Each row has a name. Each piece below is followed by the name of the row it came from, unless a question asks for something else. Each question is about the rows just above it.

(69): [ 13.7 -18.7 -16.4  -0.6   0.8   8.2 -13.5   5.9   7.6 -10.2   6.8 -68.7
  81.9 -75.3 -12.2  24.9  85.0]
(76): [  7.2  -0.8  10.6 -15.7  18.2 -41.9   2.8  17.4 -15.8 -30.7  -2.6  16.4
  36.4   9.9  -3.0  18.8 -12.4]
(170): [-14.0   8.8  10.7 -12.6  -9.4  -0.1 -18.5  12.9  -3.0   6.9   8.9  -4.3
   9.3  -3.8 -10.7  -3.9  -0.1]
(89): [ 27.1   5.2  -0.1 -27.8   1.4  -5.3 -16.5 -10.2  15.4  -1.0  -1.4  11.3
   3.0 -13.5  -1.1   8.2   7.7]
(64): [-34.3  -1.6 -26.4  21.6  -5.8  49.9 -12.0  34.8  -9.6  61.9  -5.6 -46.7
 -50.4 -16.3  -1.3 -36.3  16.4]
(53): [ 24.0   2.2  13.1  18.2 -13.2   7.5  -4.9 -20.7 -12.1  -2.5  -2.4  -5.1
  -0.8  -3.8   1.2 -19.0  22.8]
(38): [ 17.8  13.3 -11.5   5.9   8.7 -12.4  -0.7   1.3  -0.3 -11.7  -4.5  -5.8
   7.1  -7.2   2.2  13.5   8.5]
(187): [  5.5  15.0  14.6 -13.9  -6.3  -9.4   9.8 -18.1   3.4  -4.3   6.4   0.3
   6.5 -23.1  10.4 -21.2  -9.0]
(126): [-17.1 -17.2  10.2  23.0 -22.7   8.0  13.3   3.0 -13.6  -4.1  11.4   7.4
  14.4  16.5  24.2  -1.2   7.9]
(28): [ 14.1  13.3 -11.5   5.9   8.7 -12.4  -0.7   1.3  -0.3 -11.7  -4.5  -5.8
   7.1  -7.2   2.2  13.5   8.5]
(131): [ -1.9   4.2  -8.9   7.7   8.4   1.7 -23.1 -14.2  34.9 -19.5  14.5 -32.7
  -6.6   9.1  -5.2  13.1  15.1]
(46): [ -8.9  -7.8 -12.7  -9.1  14.3  13.7 -18.7 -16.4  -0.6   0.8   8.2 -13.5
   5.9   7.7  -5.7  -7.6 -15.8]
[ 13.7 -18.7 -16.4  -0.6   0.8   8.2 -13.5   5.9   7.7] is in which row?  (46)
How many entries does [-8.9 -7.8] have?  2

(95): [ -0.1 -60.4 -14.6 -15.3  44.3  44.2  45.3 -15.4 -16.0  26.9  45.7 -13.6
 -12.8  44.7  44.8 -13.6 -14.6 -16.4  43.1  24.7  45.1 -14.8  27.6 -49.9
 -14.8  52.2 -62.9 -14.5  26.2  43.2  27.3 -15.1]
(11): [-20.6  63.4 -17.0 -18.2 -42.3  29.5  29.2 -17.8 -19.0  21.5 -46.4 -19.1
 -17.9 -43.0  30.2 -17.9 -17.4 -18.2  30.0  22.4  29.0 -17.7  20.6  57.5
 -18.3 -46.1 -52.8 -18.7  22.8 -41.0  22.0 -18.8]
(139): [ -0.4 -59.4  -3.1  -4.4  41.5  50.2  51.8  -3.3  -3.8   9.1  44.2  -3.8
  -2.9  43.7  51.6  -4.0  -3.6  -5.0  51.7   9.0  51.5  -3.6  10.3 -51.3
  -3.6  45.5 -65.7  -4.2   9.3  41.7   9.4  -3.7]
(116): [  0.1 -43.5  32.1  34.2  28.9 -21.6 -23.4  32.8  32.9 -46.2  29.9  32.4
  33.3  29.0 -23.5  34.1  33.2  34.8 -23.0 -43.5 -22.7  33.0 -43.5 -39.9
  31.4  29.5  39.4  33.4 -44.4  30.3 -43.6  33.0]
(24): [  0.7 -51.2 -40.8 -41.6  32.6 -20.5 -20.7 -42.0 -43.6  51.6  37.6 -41.1
 -39.4  34.2 -20.4 -42.0 -41.0 -42.2 -19.0  48.1 -19.8 -41.1  50.6 -41.0
 -40.6  47.8  31.5 -42.6  49.9  34.6  50.6 -41.7]
(192): [  0.1  40.2  37.3  38.4 -28.4  36.4  38.6  37.7  37.6 -48.4 -32.5  37.4
  37.4 -30.2  38.0  39.1  39.7  39.7  38.8 -46.0  38.0  38.0 -48.1  32.2
  37.6 -42.2 -58.0  39.0  50.0 -28.3 -47.3  38.6]
(56): [  1.1 -47.1  33.2  33.5  33.4  51.2  52.1  33.7  33.5 -40.5  34.9  33.4
  31.8  33.7  52.6  34.2  33.1  34.7  52.0 -39.5  51.1  33.0 -38.7 -45.9
  34.1  29.3 -69.7  33.3 -41.1  33.5 -39.8  34.0]
(149): [ -0.7 -38.6  25.4  25.9  29.5 -33.9 -34.7  24.8  25.8 -38.0  30.6  25.0
  24.4  31.5 -34.5  25.3  25.5  26.1 -35.7 -36.7 -34.7  25.6 -36.0 -34.6
  24.1  31.0  55.3  25.4 -36.5  29.3 -36.7  25.6]
(165): [ -1.0 -32.8 -12.5 -11.7  22.9  57.5  58.2 -13.0 -12.5  26.8  24.6 -13.2
 -11.7  22.9  56.7 -14.2 -13.5 -13.0  58.0  24.5  57.7 -12.8  26.7 -28.3
 -11.9  25.8 -78.9 -12.6  26.4  22.4  26.3 -12.9]
(191): [  0.1  54.0 -22.9 -23.2 -38.8  25.9  26.6 -23.5 -24.0  35.4 -40.9 -21.7
 -21.8 -39.8  25.5 -23.4 -22.4 -23.9  25.5  34.0  25.6 -23.3  33.2  48.9
 -23.8 -40.5 -47.6 -23.7  33.7 -38.2  36.0 -22.7]
What comes right after [-20.7] in the named rows?  [-42.0]
What comes right after [49.9] in the named rows?  [34.6]
Count the entries of [ -0.1 -60.4 -14.6 -15.3  44.3  44.2  45.3 -15.4 -16.0  26.9  45.7 -13.6
 -12.8  44.7  44.8 -13.6 -14.6 -16.4  43.1  24.7  45.1 -14.8  27.6 -49.9
 -14.8  52.2 -62.9 -14.5  26.2  43.2  27.3 -15.1]:  32
q: [-51.2 -40.8 -41.6  32.6]  (24)
How many entries does [ -1.0 -32.8 -12.5 -11.7  22.9  57.5  58.2 -13.0 -12.5  26.8  24.6 -13.2
 -11.7  22.9  56.7 -14.2 -13.5 -13.0  58.0  24.5] have?  20

(111): [ 36.9  -7.9  47.3  44.7 -57.8  49.3  -9.5]
(63): [ 49.3 -48.7 -45.4 -23.5  48.7 -27.7  76.3]
(133): [ -7.9  47.4  44.7 -23.5  47.6 -26.3  71.7]
(80): [ 49.3 -48.7 -39.5 -23.5  47.6 -26.3  71.7]
(141): [-44.3  40.2 -38.6 -50.4 -36.7 -32.6 -13.9]
(81): [-48.6  40.2 -38.6 -50.4  36.8 -39.8 -23.4]
q: [47.4 44.7]  (133)
What comes right after [36.9] in the named rows?  [-7.9]
The row with [-7.9 47.3 44.7] is  (111)
Which row holds [-38.6 -50.4 -36.7]?  (141)
The entry that follows [-27.7]:  [76.3]

(118): [ 25.0 -21.7 -13.9  34.8 -30.3  27.6  31.2  36.0  20.0  -0.4 -14.8]
(91): [ 13.9  18.0 -19.6  19.7 -20.0 -28.1 -27.4  10.2 -22.6  38.2 -40.0]
(72): [-31.0  28.9  21.5 -42.1  39.9 -43.4 -46.6 -47.6 -27.8  -2.3   9.4]
(151): [ 21.1 -37.8 -20.1  33.1 -36.0  64.6  55.8  36.1  41.0   6.3   6.9]
(112): [ -7.9  42.3   7.1 -23.8  24.7 -70.7 -60.2 -20.7 -46.7   6.7 -16.5]
(6): [ -9.8  48.5   0.4 -16.5  16.5 -78.5 -72.8 -27.9 -54.2  31.7 -37.2]
(150): [-33.0   9.3  26.3 -31.0  32.8 -17.0 -18.4 -48.4  -6.9  -8.1   7.4]
(4): [ 21.1 -37.8 -22.7  33.1 -36.0  64.6  55.8  36.1  41.0   6.3   6.9]
The entry that follows [48.5]:  [0.4]
The entry that follows [-46.7]:  [6.7]
Where do [ -9.8  48.5   0.4 -16.5  16.5 -78.5 -72.8] appear?  (6)
Count the entries of [-33.0   9.3  26.3 -31.0]:  4

(110): [ 48.0  45.8 -13.1  54.7  54.8 -53.1  56.0]
(13): [ 46.9 -41.4  38.6 -40.1 -45.9 -34.3 -34.7]
(124): [ 53.3  30.2  -0.3  42.6  33.1 -75.7  42.1]
(29): [-81.4  74.5 -75.9 -71.1 -37.1  73.9 -37.0]
(129): [ 22.0 -38.7  37.2 -40.3 -45.0 -37.0 -33.7]
(77): [ 22.3 -48.1  42.8 -39.0 -51.5 -36.8 -39.8]
(160): [ 46.8  39.8  -8.5  49.0  47.0 -62.4  51.6]
(94): [ 22.5 -44.9  40.7 -35.9 -48.3 -35.1 -37.1]
The entry that follows [46.8]:  [39.8]
The entry that follows [-36.8]:  [-39.8]
Count the entries of [ 22.5 -44.9  40.7 -35.9 -48.3]:  5
How many entries does [46.8 39.8 -8.5] have?  3
Which row holds [-48.1  42.8 -39.0]?  (77)
Number of entries in [ 48.0  45.8 -13.1  54.7  54.8 -53.1]:  6
What comes right after [-40.1] in the named rows?  [-45.9]

